Each named turn below is shown by a few rows before and after it. Which turns, in which order, take the first row of each later pair to the second? The first pair is answered.
T:
13.3  -18.1  30.8  -14.8  5.5  -40.2  -3.4  0.4 |-> -24.7  -30.9  27.9  -21.8  15.8  -9.9  -10.1  -2.9
-5.7  -23.0  -2.7  -11.0  5.2  15.2  -4.9  1.2 |-> 4.4  -13.4  -6.3  -4.0  -2.1  27.2  2.8  1.5
10.7  16.7  13.1  0.2  -14.4  19.7  33.7  11.4 |-> 23.1  12.3  19.7  -4.0  -13.7  -13.9  27.7  11.8
B:
3.3  -26.3  -38.6  30.3  -8.4  15.2  2.3  -9.8 |-> -21.5  -11.8  -31.8  28.6  -0.9  26.9  12.7  -11.1
-10.9  28.0  -11.9  17.9  4.0  -25.2  -1.9  -12.1 |-> -3.7  22.6  -12.4  17.1  2.4  -32.3  -4.9  -11.8
18.1  6.7  -8.3  15.5  -24.5  24.0  15.7  -10.9 |-> -6.7  17.4  0.8  10.6  -17.0  25.8  27.0  -11.6
Y:
-9.8  47.2  19.9  -19.6  24.5  -37.4  17.1  -2.6 |-> -16.6  27.7  -2.6  -33.9  31.0  9.3  -45.9  6.2
-0.4  1.3  26.7  1.4  -1.8  -19.7  45.9  1.1 |-> -40.9  26.2  19.4  -9.6  17.8  0.8  6.1  3.7
2.2  -10.3  -11.1  10.4  -9.0  28.2  10.1  -1.9 |-> 1.3  -1.9  -4.2  13.8  -9.2  14.3  27.9  -4.5
28.3  8.3  4.5  2.9  -2.0  -22.9  -6.8  2.9 |-> 11.9  23.3  6.9  0.7  4.2  -24.6  -11.7  3.6
A:
-2.2  -2.8  -1.6  0.5  -8.8  22.0  33.1  5.9 |-> -15.2  -2.9  0.4  -1.5  -3.9  17.5  33.2  4.5
-15.8  10.1  -26.8  27.7  11.2  31.1  -12.1  2.9 |-> 7.1  18.5  -11.9  12.2  6.7  42.4  -10.2  20.6
1.3  -9.1  26.7  -4.3  6.1  -41.6  26.2  -0.9 |-> 7.0  -18.2  4.6  16.2  -1.4  -43.4  22.7  -14.2
27.2  29.9  20.3  -3.1  9.3  -40.7  0.2  1.4 |-> 1.1  24.5  12.3  5.2  15.5  -51.1  -0.8  -11.3
Now pairs of rows:
Each pair is two turns apart.
26.4  -23.5  -7.7  8.5  -13.6  -7.0  23.4  8.0 |-> 31.1  -18.8  -9.4  9.7  -15.1  -11.7  17.0  8.1 : B then T
11.1  -3.1  3.4  1.5  -0.8  21.4  28.7  -8.1 |-> -7.3  -3.5  5.5  1.8  5.7  11.3  32.7  -13.7 : B then A
10.0  0.4  -22.3  21.7  -8.7  1.4  -1.5  -15.2 |-> -23.9  13.6  15.9  -11.9  11.2  -3.1  4.4  1.0 : A then A
43.7  -6.8  7.9  10.5  -20.7  -15.5  -11.7  12.2 |-> 29.9  -19.4  -4.5  7.0  -17.2  6.2  -36.4  11.0 : T then B
32.8  -24.2  -8.7  19.3  -9.5  -6.5  -2.1  -8.9 |-> 4.6  -8.8  8.7  15.7  3.9  -39.7  12.5  -13.8 : T then Y
3.8  -9.2  5.4  -5.9  -5.5  -14.8  -29.5  10.9 |-> 9.3  -17.3  6.5  -2.2  -9.6  -24.0  -16.8  7.7 : A then Y
3.1  13.9  -11.4  -12.2  -1.0  -19.0  -19.4  3.0 |-> 19.5  2.6  -16.3  -7.3  -8.3  -10.7  -16.7  2.9 : B then Y
-15.1  -7.8  -0.5  -16.3  -2.3  17.9  -5.2  -6.3 |-> 7.3  1.4  -1.8  -5.9  -14.0  19.8  14.7  -6.9 : T then Y
25.6  -5.5  22.5  -16.5  -11.5  26.0  29.5  25.5 |-> 39.4  -6.5  19.4  -14.3  -14.2  16.7  20.1  26.1 : T then B
26.5  -10.3  5.9  -18.9  -15.0  26.9  -10.4  1.8 |-> -18.9  -7.7  24.6  -33.8  6.1  -2.9  -8.8  0.0 : T then A
-17.7  2.8  -14.6  9.2  1.6  13.3  2.6  -12.3 |-> 27.0  8.9  -8.2  6.4  -9.2  1.2  1.9  -0.6 : A then T
-8.4  -22.9  6.2  -17.5  7.0  25.1  14.5  5.0 |-> 4.7  -29.5  -10.1  -2.1  -2.5  25.5  12.2  -2.9 : A then A
-2.1  -9.9  3.4  -2.2  -1.6  -7.9  9.9  -3.4 |-> -4.6  1.7  3.5  -0.4  -0.3  -11.6  9.1  -5.1 : B then Y
-24.9  -12.7  -8.7  -1.3  18.5  9.9  -12.5  -13.6 |-> 17.2  -21.3  -19.3  8.7  2.2  10.0  -14.4  -11.8 : B then A
4.6  -17.5  -2.6  -5.5  1.9  1.2  -3.2  -1.2 |-> -1.9  -16.3  1.3  -8.5  5.1  0.4  -3.4  0.7 : A then A
14.1  4.7  -3.7  2.6  7.9  -24.5  -3.5  3.3 |-> 12.5  11.1  -9.6  3.9  8.4  -13.9  -15.4  3.6 : Y then B
-21.2  -21.1  -0.1  2.4  6.7  -11.7  5.4  -5.7 |-> -14.3  -27.2  -9.4  6.3  2.6  4.9  0.6  -6.4 : B then T
5.8  -25.9  7.8  -6.8  -4.9  7.3  34.6  12.1 |-> -32.4  -6.9  9.5  -7.6  10.2  -1.4  29.4  6.1 : A then Y
-27.9  21.5  1.2  -5.5  19.9  22.5  -15.2  5.0 |-> 6.4  23.1  -26.7  26.7  1.2  15.7  -10.5  -7.3 : A then T
-11.0  -23.8  -13.6  -7.7  -0.8  47.9  -17.6  3.5 |-> 21.7  1.4  -8.6  -0.6  -12.9  51.1  -1.0  9.6 : A then T
-3.3  29.1  -4.7  -0.3  5.3  -24.7  -15.5  -0.7 |-> 9.3  26.1  -11.9  4.1  1.1  -18.2  -22.6  0.0 : B then B
10.9  -52.2  -28.2  20.4  -1.4  19.3  8.8  -18.7 |-> -47.5  17.3  -8.5  20.9  21.2  -10.3  25.0  -24.5 : Y then Y
-5.1  -2.9  -8.7  14.6  -1.5  18.2  4.3  -7.4 |-> 12.2  -1.6  -5.4  17.7  -7.1  -0.2  11.6  -7.1 : Y then T
6.7  11.5  2.6  3.7  -6.1  -17.9  19.1  -5.4 |-> 3.0  -2.7  2.0  -2.6  -1.4  -29.9  5.0  -5.1 : B then T
3.6  -30.1  -9.9  -3.1  1.1  -7.5  -14.4  -15.5 |-> 19.3  -21.7  -13.9  8.5  -7.9  -8.8  0.2  -18.1 : Y then B
36.4  5.7  -30.1  27.7  -9.8  -4.2  -18.4  -6.2 |-> 28.2  30.7  22.2  -20.0  5.0  7.5  -10.7  26.9 : A then B
-6.2  22.5  -16.7  -2.2  -1.4  8.8  -28.1  3.6 |-> 26.6  4.7  -19.5  3.3  -15.2  7.7  -18.9  4.9 : T then Y
16.2  29.1  1.5  5.0  1.8  -7.6  -23.2  7.1 |-> 12.1  28.5  -4.3  5.3  0.8  15.2  -22.2  7.5 : Y then B
-3.4  7.1  9.7  -16.3  8.2  -20.1  11.0  2.2 |-> -16.3  3.5  -13.9  0.5  8.6  -17.1  -6.4  -11.9 : A then Y
-13.1  -7.6  -3.6  5.0  -6.3  34.8  0.5  3.0 |-> -17.6  -7.2  -0.6  1.2  -3.5  33.6  1.3  4.6 : A then A
-33.7  8.8  7.6  -12.1  9.5  10.9  -20.3  7.4 |-> 9.4  36.5  2.3  6.9  -9.4  19.8  0.1  10.4 : T then T
10.5  -22.5  -39.7  27.0  -13.7  27.7  -4.8  -15.5 |-> 1.5  6.6  -37.0  30.8  -13.5  37.2  8.4  -15.1 : T then B
0.4  3.9  -6.6  7.1  -11.2  -20.1  17.4  -2.5 |-> 5.6  -9.8  -11.2  5.1  -12.1  -22.6  4.2  -2.5 : T then B
-11.8  -23.4  33.1  -16.0  15.4  6.5  -11.7  7.7 |-> -9.5  -40.2  7.8  16.6  5.0  -14.1  2.5  -16.2 : A then Y
15.5  -13.1  -9.9  2.8  -11.6  18.5  5.5  -0.1 |-> 14.4  -2.1  -10.0  5.3  -12.4  22.1  7.0  1.0 : T then B
-30.9  15.8  17.0  9.0  9.6  -26.1  34.1  -11.6 |-> -33.8  20.8  12.8  11.5  7.9  -7.1  39.3  -11.6 : T then T
18.6  -22.1  -20.9  6.9  0.8  10.0  -10.1  -3.9 |-> -23.1  0.7  -10.7  2.5  12.5  25.5  7.3  -6.0 : B then B
32.4  -9.7  13.4  6.9  -7.7  -12.1  -11.4  12.4 |-> -7.4  -3.7  25.1  -1.4  10.0  -29.6  -10.4  8.2 : Y then T
18.7  0.0  3.8  -2.3  5.3  -8.4  -4.7  2.9 |-> 1.0  -0.3  6.6  -9.1  12.3  -7.4  -11.9  3.2 : A then Y
-10.5  4.5  52.2  -42.3  14.7  -5.0  17.3  22.0 |-> -51.8  -35.6  -17.9  10.6  15.3  -13.8  -13.3  -26.5 : A then Y
9.6  24.4  -18.3  29.2  -6.8  11.8  -5.0  -2.6 |-> 4.4  5.1  -6.5  15.1  5.4  -35.3  -20.6  -2.8 : T then T
10.2  1.8  3.6  5.7  -6.7  -6.7  12.2  -3.9 |-> -3.0  17.2  2.9  5.6  -2.1  -1.9  6.6  -3.4 : B then Y
-0.1  4.3  -2.5  8.3  19.8  -43.8  0.6  1.3 |-> 18.9  4.2  -24.4  13.7  13.0  -18.4  -28.0  3.7 : Y then A
6.4  11.8  -1.9  1.3  1.8  -23.1  -3.9  2.5 |-> -24.1  1.0  -4.4  -5.3  10.0  -1.2  -9.5  0.5 : T then T
-23.7  -10.6  5.2  -5.9  3.9  -4.0  10.1  -3.0 |-> -2.5  7.1  0.7  6.2  -7.7  12.9  23.5  -1.9 : T then T
-9.6  7.8  8.9  -12.3  0.3  -1.2  -2.5  11.8 |-> 8.0  -1.7  5.1  -10.4  -4.9  -7.7  -9.3  11.6 : B then B
1.1  -28.4  -12.6  -3.0  2.9  3.0  -21.2  -7.3 |-> 14.2  -14.0  -17.5  7.7  -6.3  23.2  -9.3  -6.5 : T then T
36.4  -26.2  30.6  -21.5  -5.1  -23.6  9.9  16.3 |-> -31.4  2.1  39.9  -29.5  20.1  -20.9  7.8  11.9 : Y then T
-35.5  16.4  13.9  -23.9  22.9  -4.3  -3.6  14.0 |-> -4.4  -9.5  -5.6  -17.7  4.5  45.3  -13.0  18.0 : T then Y
-30.3  12.4  12.2  -8.9  14.1  11.1  34.8  -3.2 |-> -37.8  3.4  12.3  -23.3  25.8  -6.1  -3.8  -0.1 : B then Y
-27.8  -29.2  -9.6  10.4  -0.8  20.6  19.2  -13.4 |-> 15.4  -22.1  -8.4  12.6  -16.2  29.4  25.5  -3.2 : Y then A
21.1  17.6  -6.8  -9.4  -1.4  -3.5  -24.6  2.8 |-> -4.1  32.6  -1.7  -12.3  5.0  8.3  -15.1  1.8 : B then B
0.4  17.6  4.2  3.6  3.6  -36.0  -2.7  -1.2 |-> -1.8  21.9  -8.0  6.8  5.0  -22.2  -22.6  -1.4 : A then Y
-1.2  -1.9  -5.4  -0.1  -14.2  -15.0  4.4  0.9 |-> -16.6  -7.0  -7.1  -3.0  -10.5  -4.3  1.7  0.5 : T then T
-5.9  20.9  -4.3  1.5  1.7  -6.6  -16.7  2.4 |-> -4.0  9.8  -9.5  1.1  -1.4  13.9  -19.8  4.1 : Y then B
-1.7  -33.9  -21.1  -1.0  -4.1  16.9  -22.7  -3.4 |-> 21.9  -16.7  -2.2  -14.6  -8.9  29.4  -15.7  14.7 : A then T
20.0  -23.1  -18.5  7.6  -9.5  5.4  2.9  -5.2 |-> 6.4  2.0  4.6  -14.2  -3.0  31.3  10.9  12.2 : B then A
46.8  -2.3  -7.6  15.7  -15.1  6.0  15.9  0.1 |-> 6.7  20.7  13.0  3.4  9.1  -46.9  9.1  -3.3 : T then Y
-8.6  33.7  -3.8  -9.2  8.6  6.0  -22.7  10.5 |-> 25.6  -1.7  -10.9  -8.7  -4.0  10.6  -29.5  12.6 : Y then T
12.9  21.0  7.2  -7.1  -4.2  -2.1  0.8  11.3 |-> -12.8  1.2  -6.5  -7.5  4.5  6.2  -22.5  4.5 : A then Y
6.0  17.4  10.4  -8.9  3.3  21.6  2.3  9.4 |-> 13.9  20.2  14.6  -8.7  2.8  6.3  4.0  11.0 : T then B
16.2  13.5  -22.9  15.5  -5.1  -11.0  -16.1  3.9 |-> 13.5  -1.5  -19.5  9.9  -1.6  -26.1  -19.1  3.1 : T then Y
-4.7  5.6  -19.6  18.5  -8.3  19.7  -10.9  -20.5 |-> 27.4  12.1  5.9  0.4  -16.4  23.5  7.5  -0.7 : A then Y
1.3  13.1  2.0  -13.7  13.3  -18.9  3.3  34.7 |-> 14.8  -7.0  -6.2  -15.7  8.1  -4.5  -8.9  37.0 : Y then Y
24.7  5.0  6.6  -11.8  -7.6  6.4  -3.3  14.0 |-> -12.5  -9.6  -18.9  12.3  -1.6  -12.1  -6.9  -13.9 : A then A
26.2  -0.8  12.6  -16.7  5.7  -20.3  2.7  15.2 |-> -14.9  3.8  -7.5  2.3  16.3  -35.0  -3.7  -6.5 : Y then A
11.3  -3.6  17.1  -36.0  -1.5  4.9  8.6  5.4 |-> -27.8  -10.9  -4.7  -11.9  5.8  -15.4  9.1  -19.5 : Y then A
4.0  -19.3  2.5  -13.1  9.6  6.1  -19.8  12.2 |-> 20.0  -21.7  6.4  -2.3  -1.9  5.9  14.6  9.1 : T then Y
-22.2  -7.6  3.8  -10.8  6.1  -3.6  18.4  -15.1 |-> -13.3  -8.6  6.0  -9.7  2.8  -9.7  25.0  -14.4 : T then B
21.4  -7.9  5.6  -8.2  -3.7  14.3  3.4  7.1 |-> 14.2  5.6  16.4  -8.9  1.2  -11.0  15.1  5.3 : T then Y
-17.9  26.1  -1.7  12.6  12.0  -4.2  5.3  -1.2 |-> -26.0  9.4  -3.7  2.1  16.7  9.7  -14.0  2.2 : Y then B
8.3  16.8  -17.9  19.4  -26.4  0.8  27.2  -11.2 |-> 22.9  17.7  9.9  -7.5  -20.0  -27.5  22.0  5.7 : T then A
-25.6  -13.1  16.6  -9.1  -6.7  11.2  26.9  -11.8 |-> -26.5  9.2  12.7  -5.3  -6.9  25.2  20.6  -10.4 : T then Y
52.0  -0.6  22.7  -20.7  -7.3  -23.7  -15.7  23.9 |-> 19.6  -24.3  33.0  -31.6  5.3  -39.2  -13.1  19.5 : T then Y
5.1  -16.5  22.3  -16.6  5.3  21.2  27.9  6.7 |-> -26.9  -15.4  -3.0  11.9  9.8  3.2  26.6  -19.4 : Y then A
10.5  7.3  33.0  -19.4  3.3  -7.2  18.2  15.2 |-> -39.5  -3.5  2.0  8.1  9.8  -1.1  19.8  -13.5 : A then T
-12.6  5.6  -0.1  4.5  -0.9  -20.1  -18.3  -6.7 |-> 7.2  13.7  -10.7  12.2  -10.6  4.6  -18.8  -4.8 : A then B
-5.8  20.7  -7.7  -0.8  9.3  9.5  -35.7  -22.4 |-> -12.4  30.4  -3.9  1.6  9.5  13.9  -23.4  -22.2 : B then T
15.0  1.9  16.3  3.0  -7.9  -17.8  24.8  1.2 |-> 14.1  -15.6  12.9  -2.5  -3.5  -28.2  6.5  -0.4 : B then T
37.3  11.2  -20.0  21.7  -18.1  30.8  4.5  -2.3 |-> 24.0  39.4  0.4  15.2  -4.3  -35.4  6.9  -4.5 : T then Y
11.6  -7.0  -13.0  5.0  6.0  -8.8  1.0  -21.0 |-> 7.3  2.8  -12.8  6.9  6.8  -10.7  3.1  -20.9 : Y then B
8.3  19.0  26.1  -17.4  6.7  -4.9  -13.1  5.8 |-> -23.7  -1.8  9.4  -8.2  15.5  -11.3  -23.4  -10.3 : Y then A
-49.3  12.7  3.6  11.5  22.6  -2.8  23.8  -14.8 |-> -50.5  -18.1  0.7  -4.6  28.9  3.9  -11.1  -9.0 : Y then B
-7.5  21.7  13.6  -16.1  2.9  -7.8  -15.9  0.5 |-> 26.1  -12.0  8.8  -12.6  -11.7  -4.4  -7.8  1.5 : Y then Y
